The rows of D fall into 4 groups, which share some directions, and each row is roughly a mix of its group's hidden directions.
D:
[[-14, -9, -17, 4, 16, 18, 13, 14, -36, -17],
[37, 14, -9, -10, -23, -10, 9, -14, -13, 17],
[-31, -21, 0, -2, -6, 12, 3, -18, -16, -31],
[-17, -5, 30, 15, 0, -3, 31, 17, -1, -20],
[12, -14, 15, -22, -9, 12, -12, -27, -15, -29],
[-9, 0, 25, 23, -34, -8, -8, 24, -4, 6],
[-11, 5, -13, 11, 14, -38, -25, 5, 0, 19],
[3, -12, -19, -22, 13, -1, 29, -28, 18, 2],
[-5, 14, 21, 6, -11, -6, -5, 3, 45, -14],
[-20, -14, -16, -14, 26, -8, 6, -23, 27, -6],
[16, -3, 8, -11, -9, 32, 38, -3, 11, 1],
[-20, 8, -5, 6, -26, 2, 37, 4, -12, -21],
[0, -38, -3, 4, 31, 19, -2, 0, -18, -1],
[-31, -5, -7, 37, -4, 3, -10, 24, 3, 0],
[30, -16, 10, -12, 28, 6, 10, -8, 16, 23],
[-32, 18, 7, -3, -36, 2, -6, -19, 1, 4],
[4, -4, -10, -2, 45, 0, 17, 12, -14, 19],
[-26, -19, -15, 8, 32, 6, -26, -7, 3, 1],
[-21, -10, -12, -12, -23, 24, 19, 14, -4, -25],
[-15, -31, 26, 3, 33, 4, -2, -12, 3, 1],
[11, 29, -18, 8, 2, 9, -21, 3, 8, -34],
[18, 19, 18, -15, -19, 1, -16, -18, 14, 29],
[30, 5, -1, -4, 27, 12, 19, 8, -26, 14],
[12, -28, -17, -15, 10, 10, 0, -21, 13, -30],
[-1, -17, 17, 11, 7, -3, -9, -24, -39, 14],
[-36, -9, 2, 8, 4, -4, 12, -24, -27, 14],
[17, -17, -14, -14, -4, 14, -14, -22, 22, -29],
[-43, -15, -15, -8, 6, -21, 1, 10, 9, 13],
[19, 5, -26, 15, 8, -6, -23, 28, -8, 19],
[-6, 15, -2, 27, -15, -11, -25, 18, -29, -6],
[17, -1, 9, 11, -2, -25, 5, -8, -24, 36],
[-22, -1, 14, 11, 0, -13, -8, -11, 43, 8],
[-44, -10, -9, -8, -4, 8, -13, -2, -7, 25],
[13, 0, -8, -4, 33, -20, 6, -36, -5, 10],
[-18, 7, -16, 24, 12, -19, -1, 19, -27, 18],
[-11, -15, 2, 9, -8, -19, -8, -24, -40, -6],
[-13, 8, 17, 6, 19, -19, 30, 15, 27, -9],
[42, -9, 23, -18, -10, -10, -13, -3, -8, -5],
[3, 4, -3, -8, 22, 13, -5, -35, -8, 33],
[0, 9, -6, -1, -36, -20, -4, -25, 25, 9],
[10, -25, 20, 32, 6, 5, -29, 1, -1, 9],
[30, 9, 7, -15, -12, -9, 5, 38, 10, -10],
[-28, 17, -1, 12, -23, 17, -21, -16, -7, 19],
[27, -13, 8, 9, -6, -17, -23, -17, -25, 18],
[-47, -11, -6, 0, -15, 21, 1, 11, 3, -1],
[-26, 2, -30, -4, 14, 7, 14, -14, 30, -8],
[-33, -2, 25, 11, 9, 12, 30, -6, -11, -6],
[8, 12, -13, -1, 42, -11, 7, 4, -24, 14],
[0, -9, 25, -2, 17, 8, 19, 30, -2, -28],
[-7, -2, -1, 27, 1, -16, -39, -5, -2, 24],
[-41, -2, 6, 8, 5, 8, -3, -35, 0, 9],
[11, 19, -10, 5, -21, -14, 6, 24, 36, 0],
[-19, 22, -6, -20, 2, -18, 18, -31, -10, 11],
[6, -1, -35, -7, -27, -6, -24, -15, -16, 0],
[0, -1, 16, 29, 4, -4, 2, 13, -38, 20],
[-25, -16, -3, -17, -7, 1, 5, -7, 23, 36],
[-28, 18, -16, 14, 0, 20, 20, 20, -17, -4],
[20, 19, -2, -16, -14, -36, -7, -21, -9, 7],
[36, -6, 11, -28, -8, -21, 16, -13, 0, -1],
[29, -10, -22, -10, -19, -15, 9, -8, -24, -18],
[21, -3, 27, -11, -24, 21, 12, 22, -7, 13],
[29, -1, -9, -4, 31, -20, 4, -10, -20, 17],
[-22, -22, 8, 4, -21, 22, -12, 9, -30, 7],
[-15, 30, -20, 5, -4, -29, -2, -7, 24, 9],
[-32, -25, -16, -14, 1, -27, -7, -12, -12, -1],
[2, -16, -3, -14, 51, -5, -7, -2, -3, 2],
[12, 10, -2, -16, 44, -6, 5, -20, 15, 7],
[-5, -37, 16, 19, -5, -2, -22, 11, 21, -6],
[0, -5, 9, -7, -11, -5, -2, 31, 23, -36],
[-13, -25, -4, -12, 15, -30, 1, 12, -26, 16],
[-16, 17, -13, 37, 3, -1, -17, 9, -15, 21],
[17, 16, -6, -6, 26, 10, 2, -8, 41, -2],
[-19, -12, 21, -1, 38, 10, 1, -17, 18, 5],
[-38, -17, 6, -8, 18, 16, 11, -10, -21, 8],
[-4, -3, 36, 11, 7, 8, 12, 31, -20, -10],
[-11, -4, 4, 26, 7, 40, -21, 1, 7, 12],
[-1, 17, -12, 4, -12, -12, -39, 18, -14, -19],
[12, -4, 19, -6, 27, 2, -18, -34, 15, -12],
[10, 4, -7, -23, 13, 21, 13, -2, 40, -9],
[-9, 3, -4, 12, -25, -7, 31, 26, 10, -22],
[-2, 3, 28, 30, 2, -27, 10, 21, 10, 7],
[-5, -2, -2, -38, -11, -18, 15, -4, -30, -12],
[9, -12, 8, -9, 16, 16, -9, -10, -45, 4],
[-32, 2, 26, 8, -22, 3, -3, 20, 9, -18],
[16, 28, -5, -20, -9, 7, 32, -5, -20, -9],
[17, -14, 5, -27, 18, -24, -11, -19, -6, 22],
[-2, 7, 2, 36, 8, 14, 35, -17, -6, 5],
[-29, -28, 11, -20, -19, 15, 6, 16, -6, -9],
[4, 2, 42, 12, -11, -8, 26, 17, -6, -7],
[39, -1, 6, -34, -9, 9, 0, -16, 3, -8],
[39, 15, -11, -18, 20, -15, 3, -4, 17, -5],
[26, -15, 10, 25, 9, -24, -19, 2, 16, 16],
[-15, -11, 3, -40, -19, -1, 5, -10, -26, 3],
[-9, -9, 2, 9, -25, -13, -5, 1, -45, -1],
[35, 1, 1, -20, 0, 13, 28, -14, 13, 12],
[-21, -7, -8, -7, 34, 25, -4, 0, -13, 23],
[-17, -29, 9, -20, 10, 28, -17, -9, -10, 14],
[-18, -24, 18, -13, -10, 28, 26, 10, 7, 0],
[-4, -8, -29, 4, 24, 27, 2, 5, -27, 12],
[-37, -5, -18, 8, 14, 0, -8, -10, 8, -30],
[-16, -24, -4, 0, 34, 10, -8, -21, -23, -3],
[-4, 7, 2, 23, -9, 23, -1, 10, 29, -31],
[-17, -10, -20, 13, -6, -2, -3, -27, -37, 7],
[3, 2, -8, -17, -6, -50, 12, -2, 8, 2],
[17, -13, 5, 3, 29, 20, 1, -2, -11, 36],
[-16, -6, -2, -9, -37, -3, 3, -1, -5, -37],
[-17, 0, -6, -2, -18, -16, -32, 29, -18, -7],
[-9, 18, -9, 17, 30, 17, -32, -8, -6, -7],
[-20, 0, -8, 12, -4, -11, 6, 12, 43, -19],
[9, 29, -15, -15, -19, -8, 18, 18, 20, -17],
[7, -2, -11, 9, -5, -22, -5, -31, -37, -5],
[-38, -18, 6, -15, -3, 5, 13, -22, -21, -1],
[23, 3, -22, -3, -1, -17, -15, 16, 36, 0],
[-6, 25, -10, 2, 15, 15, 38, 1, 9, 18],
[24, -1, 14, -30, -28, -4, 0, -22, -11, -5],
[-14, 14, -13, 35, -15, -6, 6, 21, -24, 6],
[13, 25, 16, -10, -33, -5, 10, -1, 26, 9],
[-12, 20, -34, 1, 15, 26, -5, -21, 11, 2],
[-20, 2, -1, -27, 18, 24, 19, 27, -8, 0],
[12, -9, -3, 19, 34, -24, -12, 5, 17, 18],
[1, -3, -36, 29, 10, -18, 13, 20, -2, 3],
[22, 15, -22, -11, -3, -12, 3, -23, 27, -20],
[-4, 2, -21, -15, 7, -34, -35, 2, 2, 0],
[1, 1, 20, 7, -9, -6, 38, 24, -4, -25],
[-14, -12, -7, -3, -26, 9, 14, 29, -30, -6],
[20, 4, -18, -9, 23, -21, 5, -30, 15, 14],
[2, 39, -16, 14, 10, -4, 7, 5, -1, -32],
[-4, 16, -2, -5, 4, 20, -15, 28, 33, -17],
[12, 7, -39, 3, 3, 8, 20, 18, 10, -22],
[30, -4, -7, -7, 27, -22, 0, -24, -15, 11],
[-23, -12, -12, -7, 28, -24, -15, -20, 17, -1],
[16, -3, 14, -11, -28, -3, -7, -5, -29, -28],
[26, 5, 0, 11, 37, -17, 13, 14, 17, 2],
[-3, 6, -13, 27, 1, 23, 1, 38, 14, -6],
[-10, -26, 21, -3, -21, 13, 20, -7, -30, 0],
[9, -25, 19, -27, 9, 3, 17, -17, 15, 21],
[7, 1, -24, 1, 19, 4, -13, -39, -15, 14],
[21, 4, -1, 33, -18, -1, -15, 32, 3, 3],
[8, -8, 4, 3, 16, -22, 32, 32, -14, -1],
[6, 22, 4, -3, 14, 18, 42, 12, -7, 9],
[14, 37, -9, -22, 3, -12, 18, 21, 2, 7],
[-33, -18, -7, -19, 16, 17, 3, -2, 12, 25],
[-12, 2, -3, -9, 33, 18, -5, 19, 32, -7],
[-9, 7, -32, 14, -19, -16, -21, -9, 19, 16]]
Here is one row of each group, with its name. Which group are the others in?
[-3, 42, -18, 17, -10, -18, -5, -8, -4, 15]
S
[13, -7, -2, 23, 16, 5, -4, 31, -26, 22]
Q
[-18, -7, -2, -10, 8, 16, 1, 28, 8, -39]
B
[-24, -10, -32, -23, -12, -12, -10, 12, -2, -19]
Z

[8, -20, -2, 29, 10, 14, -32, -19, -5, 11]
Q
[15, 16, 30, 19, -8, -25, -13, 9, 16, 14]
Q
[-1, 8, 0, 15, -36, 19, -33, 4, -2, 8]
Q
[-19, 12, -7, -23, -4, 22, -3, -37, 10, 10]
B
[-6, 5, -1, 9, 23, 19, -22, 2, -11, -38]
S
[27, -14, -22, -7, 10, 24, -25, -15, 4, -9]
Q
[28, -16, 8, -22, 13, -35, 6, -6, 8, -3]
S
[-23, 42, -2, 2, -14, 14, -3, 10, 15, 12]
Q
[30, 16, 16, -2, -16, 24, 7, 27, 8, 9]
Z
[22, 23, -6, 38, 10, -8, 2, 7, 18, 10]
S
[-27, -16, -10, -5, 38, 4, -2, 10, -12, 17]
S
[-22, -16, -29, -2, 7, 7, -28, 11, -2, -24]
B
